Rotation paths and how fast each direction turns (degrees a step)
Each turn is a multiple of 5 degrees from 10 to 175, or 0.
Each row of a path follows its step; steps can be skipped.
Path 1:
step 0: [ 26   2 -26  15  11 -20   4  15 -17  25  -6  28 -19  -4 -11  30   7  32
  -1  13  10  28 -12   0 -22 -21 -13 -39 -15  13   0  -7   9  12   8 -30
  24  21 -15  18  31 -11  -2   8  12  29  29 -17  28  16  26  19 -11  24]
step 2: [-14  14 -18 -24 -23 -28   4  23  13  -9 -26  28 -10  13 -28  38 -13  25
  17  14  27   9 -20   8 -23  -1 -11   9   5  21 -26  11 -20 -16 -15   1
 -38  10 -21   8  -6 -14  18 -11  26  52  17 -15 -20  16  -4  -6  13  -4]
step 3: [ 32   0  -4  22 -30 -41  -4   2  -8  -4  -9 -42   2   7  11 -11  -7 -30
  42 -16  -3  -7 -19 -21   5   7 -21  21 -20 -17   0 -22  19  17  28  -7
   4  -4  13  -4  35  28   7  33   2 -12  -4 -32  -2  24  11  13   7 -29]
step 4: [ -8  16  -2  -4  23 -11 -23  24  -8   6 -29  32  -6  29   2  33  36   0
   3   6 -17 -10   2  35  19  21  29   4 -25  44 -14  11 -35 -25 -12  26
  -2   1   5  16  22  10   8   2   0  15 -16 -27   8  -5  27  -5 -18  12]
step 6: [ 28   4 -20 -50  -4  12  -3  -1  18   2  18   5   1  33 -38  45   0 -16
 -21   6  12  16  19 -12 -12  14  17  24 -19  19 -35  26 -19   2  -5  -3
  36 -12 -12 -10  23  13  20   7 -16 -12  -8 -18  -4   8  13  -9  -8 -28]
step 7: [ 22 -15 -27  -1 -22  -8  14   9  -6  40 -31 -36 -24  -5  30  17  37   7
  -6   2   4  19  -2   4  -4 -17 -22  -6 -15  -8  14 -53   8 -21  17  -5
  -5   1  -7   6  29  -6 -26 -29  -1  -5  13 -17 -31 -29  -2   4 -19  14]
step 9: [ 18  14 -18 -53  -6 -40   3  24  -5 -16 -13 -16 -10   0  28 -16  -8   9
 -20  46  35   4   2   6 -14  -9   4  -5  10   7  15 -16  25 -15 -12 -19
  16  15 -17  20 -11 -17 -13  -2 -14  20  26 -27 -17  18  28  18   9  12]
step 11: [  9  10  -1  19 -37 -33 -25  20  -8   5 -27 -10 -15  33  -1 -20  18   7
   1  12  -8 -16 -12  10 -37  31 -25  18 -25   4  -5  -7 -12 -29 -38 -19
  -9  11  -2 -11  -1 -14   0  -2  18  13   3 -46  10   1  30 -27  28  15]
step 14: [ -4   1 -24  13  -8   2 -19   5  12  25  -3  14 -28   5   8  19  -8 -18
 -11  23  13  21  10  -1 -13   4 -15  24 -21  -4  -5   7  20  11   8  -9
  -8 -25 -11  -1  41  15  -6  11  13 -15 -41  -1 -76 -35  -4  22  13  -7]
step 16: [ 11  16   4 -16  10  -6   9  21  -9  15   4   8 -45  -9  17   1  23  10
 -16  31 -11  32  -5 -16 -10 -15   3  27 -24  36  27 -14 -21  38  29 -16
  -2   3  20  10  12  -5 -27  -3 -36  11  14  -5 -29  -1  -8  27  18  11]
step 18: [ 35  -3  -5 -26 -21 -17  25  18 -27   1   6  28 -32 -12   9  23   2 -21
  47   8 -14   0 -13   3 -41 -10 -11   1  -7 -23 -22   4   3   0 -18 -21
 -14  14  -2  12   6 -14 -29  34 -19  16   1 -22 -27  17  20   7  26   6]
Directions:
[ -3   3   5  -8   3   1   4  -8   5   5   7  -8  -1  -4   2   0   4   7
   7   3  -4  -2 -10   3   7  -8   4 -14  -2   0  -2   2  -9   1   1  -5
   4  -1   8   1  -3   7  -1  -6  -1   0  -4 -11  -6  -5  12   3  -2  -7] : 120
[  5   6  -4   9  -5  -1   5  -1  -4   6   0  -7   7  -5   6   0  -2   1
  -8   8   3  -1  -1  -9   4  -5   6  -2   6   6  -1   1   0  -4 -11   4
   0   2  -2  -3   1  -5   1  -3  16  -3   7 -11   5   4   2 -11  -4   4] : 170
[  6   6   9   3   1   0 -16  -5   3   3   9  -1   4   8  -5  -1  -1  -5
   0   4  -2   4  -6 -11  -2   5 -10  -2   1   6   4   3   1   1   3  -7
   6   2   8  -2   8  -7   5  -3   4   0   5   5  -2   3   4   5  10   4] : 135
[-12  -2  -5  -1  -1   1  -1   3  -1   8  -2   1   3   0   0  -8  -5   1
   5   3   5   7   2   7  -4  -1 -11 -10 -10  -6   8   6   6  -4 -12  -4
   7   5   6  -8  -5   4   0   3  -1   7   9   2   5   5   0  -3  -2  -2] : 35
[ -3   4  -7  -3  16   0  -4   1   4   0   7   2   0  -4   0  -6   5   3
  -8   1   5  -4   2  -3  10  -1   2   9   3   7  -1  -9   1   6  -7   0
   0   8   0   0 -11   6   0  -8  -4   8   1   3   0  12  -2   5   6  -2] : 95
[  1   7   2   4   3  -4   0  -2   2   1   6  -9   9  -8   1  -2   0  -7
 -10  -9  -2  -1  -6   9 -11  -1 -10   5  -6  -1   1   2   0  -7   5  13
   1  -2  -5   4  -8   2 -10   3  -2  -5   8  -4  -7   3   5   3   1   2] : 175
[ -1  12  -8   0   2   1  -4  -5   9   9   5   9   2  -3  -3   5   2   9
  -1   5  -6  -1  -1   5 -13  -5   6  -3   0   7  -2   5   3  -5   4   4
  -6   2  -3   7   5   1   8   7  -1   2  -1   3  11  -3  -5  -2   2 -10] : 175
[ -5  -4   4   3  -2  -3  -7   5   5  -5  -1  -2  -1  -5   4   0   0  -8
  12   6  -5   1  -5   6   4  13   2  -4   6   0  -2  -5 -10  -4  -3   4
  -5   7  -3   1  -5   1   9  12   2  -7   2  -9   2   9  -5   3   9  -2] : 45
